In the rows, zero is written as 128.
Where one turn sends some rows of the set: a few examples, then the rows asked
Sofu: [141 122 121 132 133 118  93 127 101 104 132 149 161 149 136 113  69 108
  92 116 125 121  96 139 150]
bika: [135 147  98 115 130 122 125  96 114 100 137 150 129  87 114 131 121 149
 108  91 128 120 139 113 149]
dimim: [147 144 100 126 134 135 115 105 115  96 147 152 122  93 127 140 121 155
 105  97 122 115 137 120 148]
riki: [113 136 135 123 159 122 103 113 101 140 130 139 130 141 149  83  80 137
 110 120 122 153 121 134 118]
mitu: [147 144 100 122 129 136 116 106 109 103 150 150 126  90 123 134 121 157
  98  98 130 123 139 117 147]
meli: [133 143  98 116 134 125 124  96 121  91 134 150 127  92 116 140 119 149
 114  91 123 115 134 116 151]
Puzuf: [129  91 147 123 135 122 144  97 123 109 105 112 129 130 140 107 146  96
 138 110 123 138 138 149 136]
tozok: [157  99 153 145 140 143 154 121 124 122 112 110 155 120 122  81 144 113
 117 118 144 148 130 138 139]
Pevu: [132 143  99 106 129 127 123  99 111 102 140 146 136  88 108 133 119 151
 101  92 133 129 138 113 151]
simaf: [142 133 120 147 107 134 129 142 109 107 110 120 147 150 128  98  90 141
 116 104 159 152  82 134 137]
Lak: [163 118 139 155 132 151 147 117 122 124  91 121 146 123 141  80 108 116
 128 107 147 141 100 123 132]
navar: [142 125 134 153 152 142 111 106 126 122  97 128 151 144 152  88  72 112
 123 105 139 135 103 126 130]
kepep: [139 110 135 127 140 103 101 128  98 107 154 142 165 145 120 106 106 103
  81 126 123 123 133 151 155]
pufo: [128 136 100 102 132 132 120 100 118  94 138 144 140  92 105 141 116 152
 103  94 129 129 132 116 153]
bimam: [127 145 122 152 126 107 100 129 104 114 130 129 148 163 135  91  76 133
 106 105 152 144 112 140 135]
ruzof: [143 138 101 113 129 142 114 109 111 102 152 146 133  91 117 138 120 159
  93  99 132 130 136 117 150]
gete: [134  96 157 136 163 128 122 114 128 118 130 113 165 140 120  89 131 108
 106 124 135 144 152 149 142]
zavol: [132  91 138 113 121 146 147 104 121 111  87 109 136 126 140 111 125 104
 136 105 135 153 103 136 134]
Bovet: [177 110 130 145 108 128 155 141 102 101 120 140 143 119 126 104 132 110
 110 118 128 118  95 139 151]
Buv: [124 111 146 142 171 128  95 104 129 117 122 123 162 154 139  93  85 107
 109 117 132 137 135 142 137]
lomim: [116 116 133 116 134 114 105  86 102 136 112 123 142 138 151  88  89  97
 112  99 140 155 133 130 127]
bupo: [147 115 133 147 110 135 153 150 120  93 114 111 143 144 116 108 134 139
 125 113 149 146  97 150 144]
sares: [135 112 142 153 132 108 138 141 124  91 137 115 141 156 115 106 148 130
 121 120 136 132 135 164 146]
dasu: [128 137  99 108 136 131 120  99 123  89 134 146 134  94 112 147 116 150
 111  93 123 120 130 119 153]
tigin: [123 132 137 156 141  91 106 129 113 103 147 126 144 168 126  96 112 126
 109 116 138 131 144 158 141]
kud: [139 133 102 112 133 147 112 110 117  94 149 145 133  95 117 148 119 158
  97 101 126 127 131 122 151]
nom: [119 107 145 125 143 102 117  87 111 125 120 121 132 138 146  93 125  92
 123 107 126 139 156 145 132]
mopul: [164 122 117 143 113 133 127 134 103 101 110 147 147 133 140 111  85 112
 110 111 128 118  72 131 148]
lavo: [128 128 129 118 140 151 128 125 105 134 106 132 130 129 145  91  84 146
 120 117 130 164  85 125 118]
gisiv: [114 121 148 128 170 110 117 115 111 128 143 134 123 141 139  88 122 131
 117 130 109 141 149 151 124]
Povin: [141 137 101 120 137 143 113 107 120  90 146 148 126  97 124 149 119 157
 105 100 121 117 131 123 150]
dem: [130 105 152 126 157 131 151 129 120 115 127 124 120 128 130  99 152 136
 131 133 108 143 131 153 128]
Rafo: [124 106 130 110 120 141 122  97 108 128  92 117 144 130 148 101  90 105
 120  98 145 164 100 125 128]
pudo: [137 109 140 120 139 157 158 135 118 119 105 122 124 121 134 101 128 146
 133 125 121 157  91 137 125]
sodit: [161 103 140 135 124 109 139 137  99 105 147 137 153 127 113 100 145 105
  93 127 125 122 133 152 156]

riki -> pudo
bika -> pufo
nom -> Rafo
Now find these:
sares -> bimam
mitu -> kud
kepep -> mopul
Buv -> Lak

Where one turn sends some rows of the set: a few examples, then the rows asked
Nilo: [133 143 102 121 129 107 116 131 103 128 113 134 105]
munep: [121  86 147 124 140 148 152 115 132 107 105 118 124]
Kulin: [113 117 166 154 137 149 144 118 146 138 111 153 135]
lugi: [106  76 146 112 141 146 127 104 128 122 113 129  94]
Mar: [110 142 111 120 130 128 103 136  91 144 120 118 122]
semav: [119 145  96 139 125 106 116 128 110 133 111 140 108]
maz: [ 98  79 135 116 147 120 122  99 124 104 109 135 106]
Kop: [123 135 105 130 132  95 108 126 101 135 113 135 109]
Fudo: [119 154 100 124 124 122 114 134 109 133 117 140 102]
Memi: [116 153 107 115 127 133 108 137 100 138 121 130 109]
Fim: [ 93 123 168 139 143 147 110 116 132 147 122 162 133]
tev: [117 136 113 134 134  99 103 128  95 146 115 132 120]
vozu: [129 151 117 121 130 125 110 140  95 145 119 126 123]
Fise: [130  94 146 148 123 159 152 120 137 132 102 126 129]
gavi: [135 151 107 118 127 123 116 138 100 133 117 130 112]
Sigom: [109 133 107 135 129 114 105 131  91 144 114 118 128]
tibo: [112 134  99 144 127 102 112 127 101 139 109 128 121]
lonos: [121 143 119 129 132 114 103 136  92 151 119 127 128]
Nomal: [ 97 113 171 140 147 140 126 108 145 138 119 164 116]
muf: [102 109 165 145 136 147 123 109 144 152 117 163 107]
vem: [ 95  91 158 122 143 142 116 101 135 139 119 153  91]
gaguv: [ 92  97 163 117 153 135 122 102 137 124 120 152 101]
kika: [104  82 152 109 149 140 134 106 130 109 114 129 105]
gis: [125  90 125 122 134 138 147 112 131  93 100 126 115]
Kuful: [135 116 136 137 124 160 155 127 138 108 102 133 134]
big: [119 109 158 159 126 156 141 117 146 149 109 151 126]
mabe: [120 132 159 146 129 164 135 128 139 136 114 151 143]
Mez: [125 103 154 146 133 153 156 122 140 121 104 129 139]
tirid: [123  77 139 125 131 154 145 113 130 118 105 116 113]
tef: [ 82  97 158 123 151 125 103 100 125 132 119 154 115]

kika -> gaguv
lonos -> vozu
Now find these:
Fise -> tirid
maz -> tef
Fudo -> semav

